In the rows, 128 means zero.
Each named turn below is shown by a few rows before and after it. Which turns, in which order, take the first row of each later pair to the second? The first pair is answered.
J617 (before |-> after):
[128 126 128 138 130 147 137 115 118 117 132 128] |-> [136 125 126 134 123 146 140 115 122 112 133 133]
[163  91 128 125 147 144 137 136 109 144 130 116] |-> [117 107 152 139 153 129 119 121  94 128 156 133]
[ 61 165 171 126 128  99 105 113 129 103 150 154] |-> [192 136 117  83  85 125 138 133 169 124 100 124]
J595 (before |-> after):
[100 151 142 145 128 140 100 151 122 123 147 126] |-> [126 159 139 129 106 130 102 144 128 112 153 137]
[168 121 110 124  96 121 157 142 145 116 116 124] |-> [139 112 108 142 128 145 160 154 138 140  97 106]
[120 134 132 126 130 123 137 148 141 125 131 140] |-> [124 128 130 125 128 122 136 144 140 122 130 137]
[114 125 116 131 134 131 135 132 124 131 136 114] |-> [114 131 121 129 126 123 134 129 121 121 146 122]
J170 (before |-> after):
[123 130 141 122 118 112 126 119 125 107 159 155] |-> [121 104 117 135 139 136 159 152 119 130 135 122]
[106 138 156 133 162 128 112 109 137 138 130 150] |-> [ 89 127 147 144 160 125 130 123 126 130 147 147]
[174 121 123 120 110 131 118 123 144 140 105 140] |-> [148 123 125 124  95 105 126 124 130 109 145 157]
[147 125 123 117 120 128 128 127 142 132 111 117] |-> [136 133 131 115 111 112 126 124 137 114 135 130]
J400 (before |-> after):
[174 136 162 107 127 134 117 103 106 156 148 153] |-> [162 111 133 122 117 134 164 145  90 139 169 136]
[124 113 117 128  78 109 166 160 113  85 175 108] |-> [ 57 142 170 157 136 119 107 121 109 113 150 123]
[108 153 163 111 116 109  84 103 137 122 134 158] |-> [151 124 121 100  78 100 136 137 135 103 153 146]
[116 129 154 124 119 135 105 121 130 117 149 155] |-> [135 123 141 116 101 134 122 133 132 108 158 151]
Now pairs of rows:
(two turns a pair)
[167 122 124 108 111 135 147 113 136 140 111 115] |-> [ 99 138 153 134 147 133 120 100 123 143 119 125]
J617 then J170
[131 133 130 120 118 123 130 123 122 108 155 132] |-> [124 140 139 121 129 124 119 116 124 113 151 135]
J400 then J400
[128 148 141 131 111 100 121 102 127 109 148 158] |-> [150 124 120 135 143 147 136 123 139 157  88 120]
J170 then J170
[123 135 149 142 118  99 122 137 110 128 151 147] |-> [151 131 145 136 136 126 112 132 129 163 103 126]
J170 then J170
[153 132 115 133 143 142 116 102 139 132 107 131] |-> [130 132 114 133 125 117 135 115 124  98 154 143]
J170 then J400
[125 117 125 124 149 138 131 139 130 148 111  99] |-> [127 146 150 108 123 114 105 110 135 122 139 133]
J400 then J170
[108 145 152 128 147 141  73  98 135 149 115 139] |-> [158 108 100 117 127 159 131 143 142 159  98 103]
J400 then J595
[135 123 113 136 152 152 127 129 101 155 119 115] |-> [159 123 108 123 137 149 133 130 111 145 119 117]
J400 then J400
[ 94 128 141 145 149 144 105 122 119 149 118 116] |-> [116 109 112 138 108 126 149 149 111 115 159 117]
J617 then J170
[107 110 123 140 132 136 149 140 114 126 139 117] |-> [162 121 125 112 108 129 131 117 138 126 129 128]
J400 then J400
[117 148 141 138 140 140  94 115 152 144 119 128] |-> [106 135 125 141 113 119 131 140 136 111 169 132]
J617 then J170
[ 88 129 144 135 155 138 125 136 127 149 107 109] |-> [154 120 123 109 128 139 140 143 146 147  95 101]
J617 then J617
[122 124 125 137 148 138 125 133 133 147  96 116] |-> [ 95 120 121 145 133 122 142 145 116 123 134 126]
J617 then J170
[105 110 113 127 153 147 151 147 113 124 132 107] |-> [147 107 102 109 127 144 159 147 125 116 135 113]
J617 then J617
[150 145 129 112 114 109 121 123 145 115 138 121] |-> [151 129 114 118 128 127 138 144 144 134 124 102]
J170 then J170
[154 128 132 127 145 120  98 132 145 142 115 132] |-> [126 109 111 142 143 120 133 161 125 126 140 124]
J170 then J170
[ 79 142 165 165 141 124 107 119 107 125 142 122] |-> [133 140 147 135  90  99 130 127 115  89 173 138]
J595 then J400
[102 132 133 137 161 154 145 142 144 136 147 143] |-> [110 128 125 132 161 158 154 148 144 140 139 137]
J595 then J170
[123 112 107 131 108 114 166 156 109  97 164 131] |-> [182 134 123  95  95 113 130 117 144 107 134 143]
J400 then J617
[131 114 116 131 137 134 137 139 120 151 115 114] |-> [149 119 109 121 116 121 142 139 124 133 133 122]
J170 then J400
[145 149 158 108 149  97 109  97 121 134 118 148] |-> [ 99 121 138 132 164 100 155 139  93 130 144 127]
J400 then J400
[110 128 135 153 138 117 129 131 132 142 131 114] |-> [144 124 125 141 127 123 141 132 143 146 121 107]
J617 then J617
[148 121 140 131 133 135 126 143 147 143  97 114] |-> [148 140 155 127 119 117 107 124 147 128 112 134]
J400 then J170
[154 129 118 124 112 127 126 121 129 130 115 132] |-> [152 124 111 124 114 132 136 131 126 130 117 122]
J170 then J595
[133 113 120 110 114 140 143 161 138 129 102 129] |-> [121 137 152 104 118 125 105 129 142 126 106 152]
J617 then J400
[ 83 135 153 151 149 125 103 118 116 120 144 129] |-> [104 134 154 146 162 144  96 113 128 144 108 115]
J170 then J170
[186 116 112 105  92 129 147 135 137 127 119 133] |-> [121 140 145 120  98  99 119 116 118  98 166 163]
J617 then J617
[113 102 133 150 155 154  93 104 128 139 131 118] |-> [146 104 118 128 105 124 109 106 130  99 171 138]
J400 then J170
[160 110 127 125 133 132 130 140 129 146  93 124] |-> [135 113 139 137 151 137 122 133 125 154  89 126]
J400 then J400
[154 125 114 121 112 130 140 135 143 133 117 113] |-> [137 128 124 124 105 112 142 137 134 115 146 121]
J170 then J170
[129 109 126 129 109 108 168 146 113 106 146 122] |-> [105 109 133 142 122 111 164 148 108 111 145 124]
J617 then J617
[114 106 116 135 141 115 158 160 118 123 134 120] |-> [135 103 109 125 126 114 162 159 123 123 135 118]
J617 then J617
[157 142 124 131  85 101 112 114 139 111 166 153] |-> [ 79 140 138 170 135 117 105 121 118 130 161 140]
J617 then J617
[123  97 105 134 134 152 165 149 124 161 117 125] |-> [160 108 105 108  90 128 162 138 133 132 141 148]
J617 then J617
[130 129 136 129 139 149 112 134 143 162  89 110] |-> [ 90 122 131 142 118 123 141 153 113 120 154 125]
J170 then J170
[ 80 157 138 161 126 113 125 127 108 111 159 154] |-> [128 162 144 146 149 145  94 104 140 160  86 139]
J170 then J170
[ 94 129 144 140 144 126 112 129 115 138 120 130] |-> [136 135 136 118 104 105 119 127 123 110 141 146]
J595 then J400
[172 131 110 113 122 123 127 129 148 131 112 131] |-> [167 121 100 116 121 128 141 140 143 134 115 121]
J170 then J595
[157 133 123 119 119 131 127 123 139 139 117 126] |-> [132 121 109 129 116 126 153 147 125 128 138 124]
J170 then J170
[156 147 111 129 116 129 149 119 143 126  97 126] |-> [102 158 134 148 142 127 131 110 129 130 103 135]
J617 then J170
[100 144 155 120 158 125 111 107 128 154  92 144] |-> [164 134 125  93  94 100 153 126 131 118 128 153]
J595 then J400
[145 127 125 122  86  98 144 141 120  98 152 142] |-> [118 151 162 126 114 102  97 104 127 119 130 154]
J400 then J400
[135 117 113 112  99 125 161 156 137 128 148 116] |-> [ 93 141 150 122 109 111 121 128 131 117 165 141]
J400 then J595
[149 124 100 111  98 113 156 144 118 103 160 134] |-> [ 82 126 124 148 169 142 127 137 112 145 120 115]
J595 then J400
[120 151 167 135 131 118  91 101 141 132 132 139] |-> [175 112 118 127 113 141 148 145 148 141 115 103]
J400 then J595
[163 127 113 109 106 107 147 125 162 111 134 146] |-> [107 120 115 133 121  99 162 145 136 104 158 142]
J400 then J595
[143 131 140 119 119 107 111 109 132 142 142 134] |-> [120 133 146 132 141 112 104 111 125 149 138 131]
J617 then J617
[158 104 100 113 121 148 170 143 141 136  90 106] |-> [119 149 157 118 142 134  96  88 145 138  84 141]
J400 then J170
[116 162 132 113 116 103 103 104 140 111 152 164] |-> [ 83 144 118 132 130 109 130 132 118 107 168 151]
J400 then J400
[109 124 149 131 147 152 118 120 129 148 106 118] |-> [131 119 143 127 142 154 123 124 136 150  98 111]
J400 then J595
[108  72  94 151 170 139 150 161 110 160 119  95] |-> [ 95 129 157 130 143  92  71  89 121 120 157 166]
J400 then J170
[120 121 121 120 129 128 134 152 102 105 151 136] |-> [150 137 130  99 120 120 108 128 119 109 133 149]
J400 then J400
[142 131 135 117 143 144 102 119 140 154 100 132] |-> [ 95 138 147 127 139 117 106 121 119 126 146 153]
J595 then J170
[109 159 167  94  84  82  88 103 118  93 162 166] |-> [110  90 100 127 145 159 163 183 114 165  86  77]
J617 then J400
[ 88 129 127 151 166 136 129 105  85 121 126 122] |-> [103 141 142 142 161 130 108  83  94 120 119 137]
J170 then J170
[114 131 117 132 148 151 115 142 126 129 109 124] |-> [126 143 131 115 126 135  99 124 134 116 120 146]
J170 then J595
[165 125 114 115 122 141 143 123 141 143 107 124] |-> [117 135 136 136 154 145 122 110 132 157 101 128]
J400 then J400
[103 140 137 137 141 104 121 128 127 107 138 166] |-> [128 134 128 131 164 131 115 129 142 142  90 145]
J170 then J170
[ 94 127 125 140 112 111 162 141 115 118 156 131] |-> [139 152 149 115 115 119 108  95 148 143 108 142]
J170 then J170
[115 119 134 136 151 172 148 139 133 161  94  95] |-> [ 80 139 150 133 117 124 141 126 115 104 174 139]
J170 then J170
[143 150 132 117 106 108 114 102 131 102 145 156] |-> [156 135 111 117  97 109 142 123 130 101 151 145]
J595 then J170
[164 133 134 108 105 118 134 119 131 105 174 115] |-> [138 111 115 130 136 148 157 147 124 133 152  83]
J170 then J595
[134 126 104 115 106 112 147 145 119 113 167 128] |-> [172 128 106 102 114 134 126 131 142 147 115 116]
J595 then J170
[158 135 104 128 160 157 130 104 124 181 111  89] |-> [186 150 115 109 132 141 112  81 133 165 125 110]
J595 then J400
[140 174 166 116 128 121 110 107 159 151 112 127] |-> [ 82 144 145 151 149 125 158 157 123 146 141 105]
J400 then J400
[ 93 150 145 134 129 109 119 116 119 117 160 143] |-> [127 144 137 130 156 143 112 114 145 161  99 121]
J170 then J170
[ 54 132 131 137 122 119 125 116 120 130 131 159] |-> [132 119 112 110 121 149 124 117 156 164  74 137]
J400 then J617
[108 117 116 139 121 101 150 144 116  92 166 147] |-> [165 138 138 111 133 124  94  99 155 129  98 150]
J170 then J170
[111 111 127 134 122 119 154 144 115 113 146 135] |-> [132 135 148 122 116 113 114 112 129 114 133 152]
J400 then J595
[131 124 120 123 110 112 139 147 113 113 152 136] |-> [156 129 126 112 125 135 118 132 136 144 108 130]
J617 then J170
[129 118 102 120 112 130 138 130 127 127 138 131] |-> [110 126 118 125 121 123 124 118 122 122 146 143]
J400 then J595
[114 121 130 155 138 137 143 137 122 131 136 123] |-> [128 121 132 153 137 144 141 139 131 143 117 116]
J595 then J170
[110 163 147 121 105  96 109 100 131 112 188 159] |-> [ 89 158 156 141 164 139  85  97 136 169 126 132]
J170 then J400
[102 115 122 140 137 130 144 141 109 127 146 119] |-> [156 118 121 121 133 142 127 127 131 149 108 112]
J170 then J400
[169 127 104 134 116 125 163 140 126 153 110 118] |-> [149 158 144 135 130 124 113 100 134 159 102 140]
J595 then J170
[104 134 151 132 156 139 109 125 135 136 139 132] |-> [145 130 131 111 112 120 127 131 140 108 160 142]
J595 then J400
[125 116 112 138 146 143 137 140 131 147 114 116] |-> [108 120 114 143 145 135 140 146 120 137 126 118]
J617 then J170
